One turn sends every row of this set to another row. A few are shown first. Where does it send the rows asked after them?
k_535: 101	312	454	-39	-132	-94	-146	-200	-168	-185	67	-42	-241	-264	76	-97	43	219	31	216	-345	-198	279	34	-104	84	306	-102	-251	-127	287
k_861: 100	350	-42	-129	-80	-69	-282	63	-315	206	-43	197	-485	182	194	270	83	-96	128	-73	205	444	-36	-255	60	-312	113	-144	-199	-284	-132
k_328: -65	258	-14	-467	-262	86	-377	17	106	166	78	136	-51	-26	222	-45	-274	-36	182	102	58	18	130	-54	-391	179	71	41	131	-60	-388
k_336: 318	541	-30	113	81	126	-257	-129	200	184	-80	96	88	-113	73	102	19	162	84	231	83	409	313	-159	-479	45	-72	-74	-318	152	-312
k_981: -223	-105	328	-74	-113	212	-231	206	-101	7	-38	146	-244	-97	-179	-85	223	204	-25	176	12	-10	-344	232	-314	23	134	-298	-117	217	348
k_852: 58	269	159	-345	-81	225	-674	151	-214	9	-140	-488	117	-218	-3	-43	378	26	12	-69	54	16	-37	2	-374	-125	137	-318	-155	-77	135
k_173: 106	519	-80	-169	232	-151	53	-2	-201	374	-34	36	-194	15	112	-84	-92	230	25	514	237	144	229	-446	-87	234	302	-364	149	-101	-55
k_850: 173	356	-34	144	-248	-215	-161	76	112	180	345	-199	-89	-203	215	355	47	285	-266	343	69	-209	-135	-121	-35	-114	-313	91	-121	146	125
k_587: 185	260	79	267	119	-558	31	156	-23	-8	49	3	160	-72	37	34	199	343	-345	90	195	126	-375	-238	-373	258	118	-272	-210	42	-43
k_179: 270	112	-357	-23	-31	25	-105	328	441	-100	-83	-101	-236	-50	-275	49	110	-80	-209	97	133	10	54	24	-132	-78	59	-498	-87	-134	-13
k_358: -20	199	124	-131	-35	70	172	-7	95	-74	129	25	137	107	-244	-31	241	178	-6	61	237	-220	204	-326	-465	-47	560	97	-41	-64	143
k_196: -90	343	84	-164	345	203	-317	5	46	-28	25	287	-172	285	172	166	-70	178	-496	367	30	181	272	-163	-192	-66	-22	-148	-98	-58	264
k_91: 193	186	-25	-42	71	-1	-364	184	-371	132	-22	-124	-149	-154	-111	-251	88	207	-325	77	-2	407	186	-152	286	57	-264	-211	-171	169	275
k_651: -81	-105	283	-147	-135	204	-240	272	-202	-33	49	212	-205	0	-236	-104	423	12	147	265	-121	82	-235	186	-216	-95	143	-381	-218	59	307
k_5: 200	169	195	114	25	91	50	-71	-157	-34	74	-138	132	-212	297	214	143	-282	66	348	-46	297	-166	-96	-317	84	-342	-357	-378	95	110
k_641: 365	329	189	29	74	-45	-65	93	381	46	185	231	160	-343	139	9	123	333	300	135	145	52	-366	92	-103	36	222	-304	13	-137	235
k_769: 108	387	-78	-44	221	-47	-129	98	-273	328	-66	307	-436	69	266	116	-96	44	-7	-59	255	407	41	-195	205	-219	170	-130	-38	-253	-115
k_856: -147	315	-56	-37	-29	-278	-41	32	-397	276	331	56	-11	-150	1	105	84	-55	97	142	-35	121	-268	-310	105	228	221	345	-9	-24	299
k_768: -82	415	19	-53	-129	-207	-257	77	6	-23	140	-138	-4	50	14	269	105	-251	-324	-148	273	49	145	423	-174	179	189	58	-194	-310	-83
k_294: 139	162	-43	234	42	-395	66	188	-11	116	74	-185	300	-121	-46	89	338	511	-156	81	64	203	-325	-95	-424	160	120	-248	-240	72	-66
k_208: 190	-53	412	-308	-264	232	-56	10	-335	-134	194	206	90	-165	448	-76	115	-39	-110	-87	54	25	-151	-69	-91	47	-58	16	-118	-72	-144
k_355: 163	269	-103	-109	-68	295	-416	74	-135	373	362	-150	-480	-30	-69	-209	390	-74	-115	36	170	-5	-34	106	-35	-181	143	196	-38	-150	-212
k_113: -148	93	40	5	185	-424	-126	-168	18	325	110	-303	348	116	234	-112	159	313	20	334	223	62	5	-321	-283	-5	-86	-36	142	141	136
k_887: -236	103	65	88	145	-332	-100	-268	-34	61	159	-143	158	162	318	-197	141	239	96	291	412	147	161	-372	-161	-81	-145	-91	178	71	-24
k_666: 220	532	57	-69	209	-181	-74	62	-275	322	54	-178	-210	161	68	-152	-125	-10	-46	617	263	128	313	-398	-87	99	314	-251	-5	-179	-75
k_669: 390	256	233	84	-8	-14	-106	139	187	-18	127	327	95	-274	-78	28	141	275	294	129	16	-51	-387	57	-160	-234	354	-263	-264	-144	239
k_792: 58	362	-154	-229	-52	151	-345	116	-299	232	441	-63	-335	-51	-64	-251	401	-138	-139	-25	387	-18	25	-40	27	-175	14	52	42	-116	-331
k_569: -41	207	42	-249	-111	112	-608	81	-261	45	-100	-426	-83	-109	-47	-183	412	-222	-47	-156	229	-146	105	20	-328	-132	-25	-352	-98	-101	101

k_196 moves to -> k_768
k_113 moves to -> k_769
And these:
k_208 moves to -> k_5
k_852 moves to -> k_641
k_91 moves to -> k_179
k_173 moves to -> k_792
k_666 moves to -> k_355

One turn sends every row of this set to another row. A few are shown first. Where does it send the rows asked after them?
k_936: -37	-45	-148	4	402	415	-36	-121	-139	-107	72	-181	-222	-184	17	-98	168	-133	132	300	-224	-129	-72	2	27	211	233	-269	200	37	115	-265	4	-203
k_450: -72	-82	-170	314	-311	250	-71	-135	296	10	-249	17	438	-183	47	-73	107	205	26	-278	-331	118	-149	148	32	-55	8	228	-71	23	-53	-21	-336	-130
k_120: -118	-62	7	264	-346	42	-285	-98	-27	-273	-40	22	702	19	11	55	43	-24	-44	-189	-130	-20	-23	195	68	205	45	284	-129	-68	-79	112	-281	-27
k_217: -5	-262	2	196	-331	187	-222	-105	-10	-167	-29	14	690	-8	26	31	-70	113	28	-187	-184	-4	30	183	74	199	5	318	-61	-48	-2	149	-342	89
k_668: 164	3	55	-156	-223	-216	227	-19	125	-66	-181	-217	344	151	64	229	-468	497	-70	86	163	-73	49	-68	-86	16	-91	103	-263	129	14	84	223	-178
k_984: 158	38	-4	-201	-229	-332	130	-13	165	-69	-165	-248	183	151	126	200	-422	572	-36	-8	189	-88	42	-34	-143	-3	-53	101	-246	274	41	106	91	-181
k_121: -63	-30	-114	-43	375	437	-28	-57	-134	-152	10	-102	-307	-48	-13	-116	208	-144	140	286	-192	-135	-97	-40	65	233	178	-291	195	55	137	-272	-1	-180
k_380: -4	-188	-2	295	-337	146	-306	-68	-24	-118	-34	45	670	-10	41	112	-2	83	26	-217	-162	-135	56	173	105	172	11	301	-47	-25	-30	73	-397	-31
k_975: 95	75	218	17	20	-162	250	-147	179	-135	81	34	-416	283	-156	-256	209	-165	153	-217	-1	-254	-242	-148	-127	-331	-28	23	110	103	219	101	184	158
k_660: 160	100	30	-158	-243	-326	143	32	152	-22	-255	-191	173	25	163	117	-467	613	-45	-1	177	-162	-33	-64	-179	51	71	142	-254	168	61	76	70	-89
k_402: 1	-33	-126	-43	453	340	61	-56	-146	-93	51	-134	-357	-62	-44	-128	86	-31	136	178	-167	-61	-27	-56	94	281	233	-317	118	9	31	-332	12	-232
k_333: 115	60	221	-32	-29	-95	195	-85	201	-134	80	111	-466	294	-138	-284	269	-213	146	-197	42	-247	-214	-200	-66	-293	15	-36	49	92	216	51	185	133
k_312: 124	29	245	-70	-49	-207	270	-65	92	-134	31	87	-437	235	-127	-254	276	-158	105	-271	-33	-253	-246	-240	-12	-236	-17	-21	32	42	167	120	185	251
k_45: -59	-137	-158	271	-367	242	-73	-92	266	72	-233	-12	475	-250	21	-73	41	219	-39	-232	-259	236	-127	188	11	-4	31	277	-41	-4	-63	5	-282	18
k_944: 33	58	-232	241	-316	212	-91	-175	347	22	-309	-35	378	-159	-18	-60	117	167	-22	-212	-318	162	-252	216	94	-58	48	254	-135	-13	-39	34	-297	-65
k_300: 54	-7	-14	-208	-209	-289	149	85	180	-96	-178	-347	249	88	68	199	-433	572	-16	-10	143	-23	-13	0	-151	67	-6	137	-214	240	-11	159	171	-87
k_78: -108	58	181	85	-22	-118	-49	173	-214	66	243	-37	-354	134	-48	61	325	-166	16	-116	152	-392	-163	-106	25	-149	52	59	231	161	30	90	230	494
k_426: 392	-83	132	17	113	-4	-52	-117	-155	-33	30	-8	-188	-251	-122	-118	23	-298	0	227	-9	-168	179	-76	68	338	249	-209	94	-133	157	-338	-78	-328
k_804: 39	-27	8	255	-325	110	-337	-82	-79	-154	-33	-75	677	29	-18	103	-3	82	42	-133	-150	-156	-17	243	121	247	44	323	-129	-13	-44	130	-346	58
k_755: -66	95	228	183	-17	-153	-87	122	-135	70	319	-59	-316	181	-98	65	218	-205	48	-79	252	-433	-103	-27	-91	-205	43	109	282	200	93	65	197	380
k_823: -48	-80	-355	-250	-20	-32	-95	-8	211	25	-82	-253	112	219	217	475	-347	473	-170	77	196	-91	-107	34	-3	-158	-14	148	-21	288	66	193	79	-21
k_452: -2	-173	-335	-290	-58	-79	-64	34	279	-1	-124	-264	164	180	126	455	-398	395	-198	42	182	-28	-124	32	30	-74	27	195	-19	198	53	263	111	26
k_175: -100	74	184	148	16	-48	-104	97	-112	85	419	24	-392	187	-64	-45	315	-187	73	-199	173	-294	-161	-62	12	-189	54	108	180	199	-45	8	156	399
k_467: -9	63	-51	-163	-156	-303	194	15	106	-82	-235	-226	220	122	204	146	-419	555	-128	34	272	10	-21	-104	-213	9	43	107	-272	153	141	18	126	-108
k_154: -184	25	-210	297	-318	165	-120	-141	292	-83	-231	22	467	-163	37	-40	155	57	-105	-235	-244	228	-218	186	34	-32	57	235	-105	-47	-106	23	-232	-89
k_775: -119	-59	-38	215	-367	230	6	-149	243	20	-256	-11	510	-176	46	-63	17	186	38	-227	-330	184	-290	112	10	-122	-78	260	-55	-46	-115	-28	-183	-107
k_917: -44	-208	76	186	-380	142	-288	-87	-62	-65	-22	36	723	-3	35	187	-96	-1	-11	-152	-130	-74	-84	139	118	84	-69	346	13	-101	-83	75	-268	13
k_670: -71	-89	-331	-171	-27	102	15	-5	211	84	-124	-235	243	169	167	494	-372	423	-212	175	152	-35	-129	16	39	-166	-43	143	-28	170	15	150	226	-14
k_134: 368	-51	99	-71	45	21	-79	-67	-280	10	-15	-11	-221	-192	-126	-69	60	-273	-21	172	24	-112	215	-47	163	372	257	-315	67	-186	105	-308	-38	-161
k_418: -130	-107	-337	-238	11	-64	-39	-12	127	-43	-127	-187	210	238	277	416	-390	396	-268	111	312	-44	-116	-45	-37	-91	77	172	-71	133	184	137	91	42
k_734: -89	-42	-178	-57	344	398	-17	-59	-175	-27	-1	-121	-361	-116	-20	-44	241	-131	134	263	-155	-52	-46	-91	127	265	223	-268	164	-22	89	-257	-25	-157
k_840: 322	-93	50	-29	235	31	-64	-8	-213	1	87	-1	-310	-104	-127	-27	-25	-203	-21	145	66	-121	193	-98	162	394	266	-231	92	-127	62	-370	-57	-277
k_283: 114	37	271	15	-13	-149	158	-109	101	-109	247	130	-426	304	-135	-307	251	-194	147	-324	18	-193	-194	-185	-28	-233	0	49	3	83	80	55	127	204
k_934: 281	-63	151	-42	88	-4	4	-53	-258	-41	-14	0	-274	-131	-136	-106	94	-243	83	196	13	-123	207	-164	129	442	226	-230	32	-160	141	-306	-81	-269
k_991: -61	-83	-375	-258	17	44	-104	-25	193	-2	-140	-164	141	206	275	423	-404	466	-167	94	153	-197	-203	4	13	-107	83	200	-7	172	112	244	39	98
k_8: 342	-45	167	20	76	1	-67	-10	-180	-18	-9	53	-286	-170	-141	-111	80	-290	-6	218	55	-149	161	-95	106	358	220	-212	103	-86	147	-377	-62	-291
k_796: -100	108	240	138	-34	-47	-121	179	-146	41	320	-28	-344	198	-79	9	286	-205	89	-50	253	-424	-89	-65	-44	-148	72	48	216	218	67	-3	225	365
k_124: -106	74	195	67	-75	-90	-111	96	-167	43	318	32	-395	240	-78	48	288	-249	97	-95	245	-371	-40	-114	9	-119	74	59	197	119	37	122	180	402
k_758: 8	114	209	-28	-78	-116	239	-89	134	-86	78	81	-517	246	-127	-280	303	-142	212	-214	31	-182	-181	-220	-75	-251	20	-37	28	64	115	112	187	194
k_261: -12	-9	-159	-122	326	414	14	-109	-199	-104	-28	-167	-265	-128	-14	-138	200	-106	133	215	-239	-54	-53	3	103	230	226	-395	130	-36	76	-247	46	-82

k_991 moves to -> k_804
k_796 moves to -> k_8
k_120 moves to -> k_467
And these:
k_775 moves to -> k_670
k_758 moves to -> k_734
k_975 moves to -> k_936
k_823 moves to -> k_380
k_217 moves to -> k_300
k_261 moves to -> k_78
k_840 moves to -> k_283

One turn sends every row of this set to another row. A few are shown first. Where does it send the rows asked after them?
k_201: -225	46	-276	-122	249	-47	119	-27	111	-353	69	209	-26	305	-275	355	50	185	-268	-9	-395	-102	298	-46	-188	-31	33	-221	209
k_841: 186	194	137	-119	136	-217	163	18	-101	-33	-117	107	-264	185	73	199	60	311	-80	-102	-229	-185	24	-172	-129	-582	37	-373	488
k_388: 61	264	321	-110	88	-125	14	-11	-116	-163	-131	108	-234	160	131	-62	130	232	-16	90	-1	-226	94	-39	-284	-540	18	-157	513
k_171: 233	212	-412	-363	217	-100	65	-37	-69	62	-168	38	-120	-243	136	-102	-331	107	-206	103	-47	222	61	57	-314	-373	428	-118	120
k_42: 61	-450	-171	176	197	-249	36	-3	292	16	-15	373	-87	308	-40	454	-162	-133	-102	-55	105	94	4	251	245	-112	-130	107	411
k_411: 272	204	-391	-341	204	-96	4	-37	-66	13	-144	77	22	-246	147	-141	-317	83	-169	125	-58	236	64	120	-380	-408	386	-29	173
k_628: 262	127	-146	-378	97	19	112	250	385	42	189	128	-3	-348	149	-13	-484	-120	-280	-366	41	210	39	-9	342	-300	-40	78	122
k_432: -126	-14	-35	-312	132	254	-51	363	305	-2	19	79	-194	-244	-66	-66	-649	-124	-188	-286	-16	78	150	106	-73	-131	10	291	-80
k_901: 151	219	243	-101	127	-201	54	22	-122	-79	-141	104	-256	179	133	52	105	309	-34	-27	-65	-171	45	-90	-189	-627	28	-290	515
k_103: 12	-34	-76	-358	179	229	48	295	388	57	12	99	-128	-295	-34	-25	-613	-162	-282	-301	-105	163	183	12	66	-106	-45	221	38
k_72: -281	53	-226	52	203	50	-13	-38	151	45	324	23	-437	-24	-72	327	-443	-144	22	-216	206	2	-71	82	468	113	-149	-84	133
k_7: -22	333	171	-164	80	52	282	-103	-37	-194	-33	148	-182	150	-72	156	-7	23	-134	89	-367	-409	149	-204	-314	-224	18	-153	431
k_717: 235	233	-152	-359	18	-48	38	284	292	-18	283	128	-10	-302	202	-54	-462	-66	-183	-381	208	150	-45	56	314	-407	18	98	38
k_646: -165	176	-135	59	235	162	-114	-44	98	-6	375	9	-267	-58	-43	268	-337	-124	54	-217	174	-78	-161	44	424	264	-302	72	92
k_510: 228	237	-407	-390	245	-55	78	-21	-106	61	-138	-13	-207	-284	82	-49	-358	138	-218	87	-80	180	4	-38	-282	-281	431	-169	51
k_942: -167	158	-29	114	221	-47	-157	-28	20	-136	369	105	-333	110	-7	215	16	-51	14	-22	371	-219	-236	97	276	291	-222	68	71
k_873: -158	100	-39	-277	49	167	-124	421	201	-54	103	75	-202	-207	-15	-99	-639	-58	-89	-302	153	18	57	173	-92	-235	65	318	-145
k_237: -344	250	-268	-75	207	3	90	-57	70	-371	68	205	-89	336	-161	161	132	134	-216	52	-236	-242	352	72	-304	38	42	-23	135
k_478: 66	287	94	-158	112	-33	324	-75	-46	-121	-31	137	-219	165	-80	270	-23	109	-155	-16	-442	-355	87	-253	-216	-291	33	-293	432
k_620: 261	293	-300	-418	234	75	7	-12	-156	-106	14	-27	-46	-349	-2	-27	-344	126	-180	124	-145	97	-88	-112	-347	-142	342	-132	-15
k_843: 256	-138	-61	-194	220	-208	68	33	88	-340	-47	204	-74	213	-97	417	189	433	-261	-7	-79	147	92	-181	143	-292	75	-369	302
k_94: 67	-311	-92	138	41	-85	-30	30	257	34	-25	304	-85	147	83	331	-431	-145	91	-110	331	165	4	308	334	-257	-104	316	351
k_27: -33	398	-31	-80	110	-110	-27	-33	-27	-357	-35	200	-216	297	154	-68	364	329	-137	165	315	-176	204	94	-135	-153	95	134	128
k_229: 108	267	-122	-311	-48	-45	-33	379	194	-63	291	109	-68	-252	167	-94	-506	-28	-78	-370	291	58	-85	140	185	-436	62	167	-64
k_266: 193	-189	-4	121	87	23	-128	26	206	-18	41	306	76	96	131	275	-330	-124	125	-104	315	88	-69	257	267	-106	-261	484	311
k_282: 159	-5	18	108	156	155	-192	16	148	-64	173	206	105	37	107	236	-265	-116	123	-120	254	-17	-137	165	269	100	-376	478	217
k_759: 265	-341	-31	147	202	-207	-91	14	225	-54	74	368	86	225	52	396	-20	-59	-38	-40	187	78	-121	210	287	-73	-261	197	403
k_733: 345	16	40	-174	172	-243	7	28	17	-333	-83	199	-147	208	76	230	298	496	-216	67	223	124	56	-121	165	-337	98	-214	265
k_688: 25	-124	-189	-186	267	-134	127	5	130	-350	17	211	-17	253	-251	462	66	298	-286	-43	-342	49	196	-145	0	-167	49	-361	293
k_34: -389	-147	-250	158	214	-146	81	-44	183	17	145	195	-511	262	-141	370	-225	-175	-92	-38	165	-113	20	215	220	143	-18	-45	168
k_451: -118	-286	-184	113	60	-131	56	8	262	81	34	235	-313	137	9	365	-515	-168	46	-159	313	183	20	268	411	-242	-3	90	315
k_251: -60	359	273	-149	61	53	163	-105	-67	-239	-51	134	-174	141	-13	15	52	36	-85	159	-210	-400	169	-117	-380	-271	14	-69	451
k_536: -213	-367	-246	179	202	-218	125	-28	274	47	22	302	-337	317	-108	451	-253	-177	-106	-50	96	19	62	255	219	-23	-28	4	308
k_552: 106	87	52	116	225	-79	-236	-4	36	-169	336	177	-79	88	85	221	92	-10	37	-15	376	-150	-294	100	285	196	-325	184	166
k_581: -263	412	-173	-59	148	-40	14	-62	12	-363	30	203	-161	341	4	-16	258	200	-163	137	59	-275	304	129	-276	-18	66	134	100
k_638: 17	160	-26	77	222	197	-187	-5	106	-50	311	98	-51	-48	38	236	-269	-115	94	-171	201	-93	-179	70	335	246	-395	306	129
k_254: 169	6	-120	-387	175	143	110	260	435	61	92	114	-50	-333	45	7	-540	-155	-329	-332	-77	213	135	-17	245	-169	-58	128	107
k_923: 281	253	-294	-389	187	31	-72	-26	-127	-142	2	55	181	-296	63	-106	-313	56	-142	159	-124	130	-37	39	-449	-276	290	20	116
k_114: 275	281	-283	-413	215	66	-44	-10	-153	-155	34	7	100	-336	14	-53	-327	89	-136	146	-141	100	-82	-46	-413	-181	295	-44	34
k_193: 153	226	72	-146	142	-140	292	-15	-73	-49	-69	124	-242	182	-20	286	-4	224	-129	-91	-372	-258	48	-241	-142	-449	29	-366	452
k_955: 283	-120	60	120	215	-131	-202	13	131	-128	215	285	92	149	101	305	79	-6	12	-23	302	-24	-243	142	299	44	-345	223	299
k_685: -59	212	-81	-275	-11	53	-115	416	162	-78	218	90	-138	-207	82	-114	-582	-20	-28	-338	275	7	-36	184	14	-358	84	271	-143
k_19: 208	242	45	-127	120	-205	-27	8	-26	-338	-82	186	-202	239	188	35	383	453	-155	133	383	-14	99	-8	70	-276	101	-8	186
k_925: 289	219	-343	-361	175	-47	-51	-28	-92	-70	-78	97	151	-256	129	-147	-307	57	-142	154	-80	186	37	108	-435	-367	322	25	169
k_933: 238	261	-358	-413	246	18	66	-25	-138	-17	-66	-43	-168	-325	31	-16	-372	142	-209	97	-111	138	-58	-107	-299	-188	391	-176	-4
k_243: -259	-138	-248	77	129	-71	61	-27	214	79	167	107	-461	67	-55	366	-507	-163	14	-203	258	112	-1	181	471	-84	-27	-78	221
k_884: -21	325	333	-124	66	-19	52	-70	-97	-225	-91	122	-207	149	78	-81	105	107	-21	158	-60	-311	147	-47	-373	-394	14	-70	484
k_198: -368	63	-164	141	222	-75	-22	-50	78	-56	287	110	-526	176	-97	282	-121	-121	-39	-34	269	-206	-96	149	247	258	-89	-21	67

k_685 moves to -> k_873
k_72 moves to -> k_243
And these:
k_923 moves to -> k_114
k_251 moves to -> k_7
k_201 moves to -> k_688
k_42 moves to -> k_759

